One turn moves each row of this set onto another row. After a few examples, where does it send each row asked below?
dirob: [-0.44  3.49  0.45  2.42 -0.34 -0.73  1.14  0.83  0.10  0.13 -3.02 -1.07
 -0.03]
pulot: [-2.21 -0.66 -0.30  0.31 -2.89 -2.51 -2.76  1.00 -2.27  2.61  0.59  2.30
  0.36]
Bal: [-0.69  2.84  3.60  3.72 -2.49 -0.80 -0.78  0.36 -2.92  0.36 -0.87  3.61
 -0.92]
gona: [ 0.98  1.25  2.88  0.53 -1.02 -2.49 -1.53  1.95 -0.13  1.07  0.93  3.76
  0.91]
Petok: [-2.54 -1.40  2.23  2.14  0.04 -1.24 -1.65 -2.33 -2.13  0.15 -3.01 -0.12
  0.42]
voba: [-0.11  0.26  1.01  4.74 -3.10 -0.18 -0.02 -1.87 -1.42 -0.87 -0.63 -0.33
  2.85]
Mazer: [ 0.04  0.14  0.88  4.26 -2.89  0.26 -0.07 -1.68 -1.73 -1.27 -0.79 -0.26
  2.82]
fep: [-0.76  3.63  0.10  1.78 -0.77 -0.89  1.44  0.03 -1.13  0.14 -3.30 -1.11
  0.08]
peta: [-0.34 -0.98  1.21  1.07 -1.73 -2.97 -0.60 -1.56 -2.13  2.76  1.34 -1.71
  1.32]
kepi: [-0.74  3.91  0.89  2.59 -1.13 -0.91  1.60  0.17 -0.39 -0.03 -2.97 -1.11
  0.18]
ran: [-0.47 -1.28  1.46  1.40 -1.56 -2.82 -0.92 -1.47 -1.04  2.67  0.84 -2.12
  1.73]
sipo: [-2.52 -0.45 -0.35  1.08 -3.11 -2.12 -2.60  0.91 -2.29  2.65  0.54  3.21
  0.74]
senad: [ 0.04  2.33  2.91  0.70 -0.27 -2.20 -0.44  1.11  0.44  0.73  1.14  3.96
  1.08]
Dutu: [-2.59 -1.03  1.28  2.64  0.03 -1.31 -0.96 -1.78 -2.24 -0.06 -3.62 -0.66
  0.36]
mora: [-0.87 -0.97  1.22  1.06 -2.18 -2.33  0.18 -1.15 -1.32  3.02  1.00 -2.30
  1.62]
Tiz: [-0.87  3.38 -0.05  2.00 -0.80 -1.75  0.97 -0.20 -0.27 -0.59 -3.37 -1.27
  0.38]
som: [-0.90  3.49  3.02  2.85 -2.60 -0.17 -0.39  0.32 -3.28  0.51 -1.03  3.43
 -1.27]
kizon: [-0.26  3.19  0.52  0.69 -3.97  1.43 -1.21 -1.01  0.65  0.09 -0.62  2.11
 -0.08]
rudas: [-0.62  3.31  3.27  3.01 -2.78 -0.78 -0.43  0.13 -2.89 -0.33 -1.81  3.29
 -1.18]
Nuvu: [ 0.40  2.34  2.06  0.77  0.27 -1.89 -1.04  2.10 -0.18  0.79  1.35  3.67
  1.04]
fam: [-2.26 -0.43 -0.61  0.95 -2.44 -1.84 -3.26  0.80 -2.62  2.80  0.27  2.51
  0.73]
Paz: [-1.19 -1.52  0.69  1.78 -2.67 -2.65  0.38 -1.46 -1.96  2.32  0.53 -1.83
  1.79]
vul: [ 0.70  1.99  2.70  0.79 -0.39 -2.58 -0.89  2.10  0.56  1.26  0.58  3.43
  1.05]
nuva: [ 0.44  2.28  2.58  0.71 -1.03 -1.86 -1.21  1.78  0.46  1.49  1.27  3.87
  1.14]
Zemi: [-2.80 -0.35  1.50  2.51 -0.07 -0.80 -1.92 -1.78 -1.74 -0.22 -3.93  0.00
  0.47]
kap: [-2.28 -0.41  1.78  2.71 -0.21 -0.98 -1.83 -2.04 -2.83 -0.40 -3.30 -0.46
  0.75]
zegap: [-0.91  3.47  0.06  2.08 -0.75 -0.35  1.18 -0.05  0.01 -0.65 -3.02 -0.19
 -0.97]
Guv: [-2.32 -1.19  0.96  2.81 -0.38 -1.19 -1.91 -2.44 -2.16 -0.18 -3.12 -0.40
  0.25]
porem: [ 0.14  2.28  1.98  0.80 -0.58 -1.85 -1.06  2.25  0.52  1.25  1.75  3.44
  1.11]
Tilo: [-0.75 -1.34  0.88  1.67 -2.20 -2.82 -0.63 -1.45 -1.11  2.84  0.86 -1.83
  2.20]
bir: [-2.61  0.03 -0.78  0.61 -2.72 -2.12 -3.15  1.40 -2.17  1.88  0.42  2.85
  0.38]
Bavu: [-2.74 -0.24 -0.52  1.30 -3.66 -2.07 -3.10  0.52 -2.58  2.65  0.56  1.83
  0.44]
Fet: [-1.06  3.60  0.08  1.85 -0.78 -1.12  1.21 -0.29  0.26 -0.05 -2.76 -1.20
 -0.76]
Dudi: [ 0.60  1.93  2.84  0.73 -0.58 -2.05 -1.27  2.33  0.25  0.76  1.79  2.67
  1.43]
zige: [-0.12  2.88  0.69  0.50 -3.79  1.67 -1.18 -0.93  0.18  0.05 -0.45  2.27
 -0.11]
deku: [-0.55  3.21  2.73  3.90 -2.84 -1.00 -0.04  0.12 -3.34  0.50 -1.50  2.83
 -1.41]
poki: [-0.21 -0.98  0.72  1.69 -2.33 -3.45 -0.42 -1.57 -1.29  3.34  1.21 -1.38
  1.23]
gibik: [-0.97 -1.03  1.10  1.88 -2.04 -3.26  0.23 -1.07 -1.43  2.44  1.44 -1.75
  1.89]
tidu: [ 0.84 -0.98  1.27  1.51 -2.16 -0.75 -2.37 -0.22  0.25  2.92 -1.93  2.60
  3.18]
rono: [-0.81  3.65  0.60  2.59 -1.03 -0.51  1.11 -0.30  0.02 -0.64 -3.00 -1.12
  0.03]
Vog: [ 1.12 -1.17  0.91  1.39 -2.25 -0.55 -2.21 -0.23 -0.17  2.85 -1.78  2.56
  2.94]
zepe: [-0.63  3.17  3.04  3.25 -2.32 -0.91  0.01  0.50 -2.70 -0.21 -0.85  3.44
 -1.72]

zige -> Vog
rono -> nuva
Fet -> vul
And these:
Zemi -> Bal
gona -> Paz
fam -> kap
kepi -> porem
Nuvu -> peta
bir -> Petok
kizon -> tidu
Guv -> rudas
poki -> Tiz
Dudi -> mora
pulot -> Dutu

One turn moves each row of this set onto another row. After a few examples, where does it send each row asked below?
zere: [-0.35  1.08 -0.41 -0.04 -1.44 -2.62  0.77 -2.95  0.60 -0.45  2.13 -2.00
  3.07 -0.24 -0.15 -0.03  0.98 -0.27 -0.59  2.21]
kope: [-0.97 -0.80  1.46 -3.18  0.68 -0.52  1.61  0.85 -0.83 -4.37  1.57 -2.58
  2.07 -1.68  2.03 -0.41  2.62 -1.22 -0.79  0.46]
zoli: [ 1.38 -0.62  1.64 -3.25  1.48 -0.65 -2.53 -1.16 -0.55 -2.29  2.73 -1.01
  1.05 -0.97  1.81 -0.60 -1.33 -1.44  0.61  0.12]
rolok: [-3.19  0.28  0.50  1.01 -2.00 -1.84 -1.05  0.75  1.31 -3.89 -0.81 -2.22
  0.38  0.16 -0.65  1.99  1.70  0.17  0.13 -1.62]
Zam: [ 1.04  0.44  0.99 -2.74 -0.97 -2.86  3.62  1.12  3.10 -0.34  2.09 -0.57
  1.23 -0.60  1.81 -2.04  1.96  1.00  1.14 -1.15]
veme: [-1.40  0.05 -1.06 -2.51 -1.19  0.44 -0.22 -0.53  2.67 -2.13 -0.70  0.94
 -2.73 -2.52 -1.08  0.75  1.80 -2.40 -1.78 -0.26]
Dabef: [-1.86 -1.41  1.54 -2.48 -0.20  1.59  1.98  0.30  0.10 -2.05  3.99  1.05
 -0.12 -0.81 -1.52 -3.28  0.45 -0.77 -0.69 -0.64]
veno: [-1.61 -0.02 -1.80 -1.14 -1.81  1.39 -0.26  1.28  0.20  1.61 -1.05  0.89
  1.01  0.61  2.02  0.33  2.32 -0.44 -2.20  1.87]
Surov: [ 0.57 -0.70 -0.97 -4.42  1.91  0.55  0.49 -1.55  1.41 -2.85  1.19 -0.51
 -1.78 -0.10  1.89 -0.28 -0.92 -2.00  0.35 -0.49]
pezog: [ 2.46 -0.75  1.14  0.43  0.06 -0.31 -0.26  1.38  2.31 -0.81  0.98  0.56
 -2.26  0.45 -0.83 -0.14  1.75  1.55  2.32 -1.46]
delaz: [-1.30  0.70 -1.19 -2.31 -0.66 -0.22  0.07 -0.48  2.52 -1.43 -0.57  0.98
 -3.18 -2.78 -1.59  0.34  2.15 -1.96 -1.77 -1.30]
mulaz: [-1.43 -0.04 -2.39 -1.24 -1.79  1.04 -0.24  1.34  0.78  1.07 -1.50  0.68
  1.49  0.35  1.92  0.48  1.13 -0.66 -1.64  2.20]
Tos: [ 0.54  0.68  2.39 -1.05  1.71 -1.04 -0.12  0.18  1.67 -1.67  0.07  2.74
 -2.40 -1.93  2.93  0.04 -0.82 -0.47  1.53 -0.15]
Ruba: [ 0.88  0.23  0.23 -2.49 -0.86  0.08 -0.93  2.33 -0.05 -2.70  0.04 -4.19
  1.85 -0.10  1.74  0.14  2.24 -0.15  0.79 -0.35]
bibot: [-1.44 -0.31  1.73 -0.67 -1.44  0.18 -1.08  0.37  0.90  2.10  0.74 -2.74
  0.81 -0.79  3.81 -0.32 -0.40 -0.81  0.54 -2.13]
nakov: [ 1.88  1.09  1.07 -2.86 -1.43 -2.24  3.48  0.35  2.92 -0.40  2.61 -0.21
  0.72 -1.08  2.05 -2.00  1.21  0.68  1.00 -1.30]
puvo: [ 0.54 -2.76  1.92 -1.11  0.32  0.90  1.28 -1.03 -0.42  0.62  0.60 -0.83
 -0.21 -1.50  2.64 -0.02  0.65  1.05  2.75  1.94]
Fugel: [ 0.01 -0.97  2.22  1.80  0.77  1.21 -0.27 -2.03  0.70 -1.10  2.30 -0.80
  0.82 -2.64  1.27 -0.11  0.44  1.65  1.57 -1.32]
mupe: [-1.41 -1.69  1.89 -3.15 -0.58  1.60  1.96  0.87  0.34 -2.42  3.82  1.26
 -0.15 -0.16 -1.50 -1.90  0.97 -1.41 -0.82 -0.75]
dipi: [-1.51  2.36  1.44 -0.20 -2.67 -2.25 -1.26  0.71 -0.34 -0.55 -0.04 -2.81
 -2.27 -1.99  0.85  0.22  0.18 -2.25  0.26  0.81]
vug: [-0.69  1.01 -0.78  0.58 -0.64 -2.94  1.03 -2.93  0.47 -0.98  1.39 -0.72
  3.75 -0.03  0.42 -0.05  0.32 -0.37 -0.25  1.42]
puris: [-1.85 -1.42  2.01 -2.38 -0.17  2.16  2.00  0.30  0.57 -1.13  3.67  2.12
 -0.08 -1.16 -1.39 -2.91  0.55 -1.16 -0.22 -0.50]
Kovi: [ 0.38 -3.38  1.35  0.98  0.62 -2.42  0.40 -1.07  2.79 -0.94  1.05  0.00
 -1.77 -0.13 -1.02 -1.21 -1.45  0.81 -0.43 -0.36]
Fesu: [-2.52 -0.12 -0.33 -3.20 -1.62 -3.91  0.16  1.28  0.99 -2.44  0.11 -0.81
  2.52  1.57  0.13  0.82  2.06  0.02  0.87 -1.88]
Sekef: [-3.40 -0.99  1.49  1.48 -0.51  0.09  0.12  1.28  0.41 -1.63 -0.05  2.15
 -1.44  2.54  1.01 -0.29 -0.21 -0.52  1.35 -0.84]
Pusu: [-1.47 -0.16  0.99 -1.85  1.70  0.40 -0.22  0.55  2.44 -1.73 -1.04  3.71
  0.35 -0.06  1.95  0.20 -1.11  0.35 -2.11  0.49]
minum: [ 1.11  0.81  1.06 -2.34 -0.75 -2.70  4.04  0.78  2.30 -1.03  2.34  0.29
  1.28 -0.48  1.69 -1.17  1.80  0.74  1.47 -2.09]
kefup: [-1.38 -0.51 -2.70 -0.75 -2.48  0.94  0.27  1.82  0.50  1.67 -0.59 -0.09
  1.32  0.57  1.31  0.84  2.03  0.03 -1.93  1.77]
bes: [-1.68  0.01 -1.54 -0.76 -1.14  0.23  0.51 -0.57  2.76 -1.07 -0.69  1.49
 -2.74 -2.49 -1.34  0.55  2.39 -2.14 -1.68 -1.09]
saz: [-2.24  1.22 -0.79  0.97 -0.88 -1.17  1.13 -0.87 -0.02 -3.74 -2.02  1.92
  0.11  1.77  0.32 -1.19  1.40 -0.70  0.89  0.68]
Zumo: [-0.81 -0.76  2.26  0.06 -2.43 -0.93 -2.71  3.21 -0.24 -1.10  2.29  0.68
 -1.35  0.09 -1.46 -0.36  0.76  0.31 -1.07  1.21]
Reg: [-0.20  0.87  0.87  0.40 -2.56 -0.58  1.34  3.29 -0.19 -1.94 -0.48  0.26
 -1.89 -0.97 -0.57 -1.46 -0.38  2.69 -1.49 -1.04]
sis: [ 0.32 -0.83  2.03 -2.28 -2.33 -1.71 -1.84 -1.75  0.02 -0.05 -0.24 -1.17
  0.47 -2.90  3.13  0.97  2.67 -0.15 -0.77 -1.81]
rut: [-1.28  1.05  1.38 -1.44 -2.45 -0.24 -1.05 -0.26 -2.46  0.13 -0.86 -2.27
 -0.01  0.89 -1.89 -0.81  0.85 -1.57 -0.86 -1.89]
fub: [-1.13  0.83 -0.49  0.02 -1.12 -3.01  0.51 -3.80  0.66 -0.68  1.47 -1.24
  2.64 -0.28  0.48  0.25  1.15  0.29 -0.33  2.01]

Dabef -> veno
kefup -> nakov
And these:
minum -> veme
pezog -> dipi
Ruba -> Tos
sis -> Kovi
Pusu -> Fesu

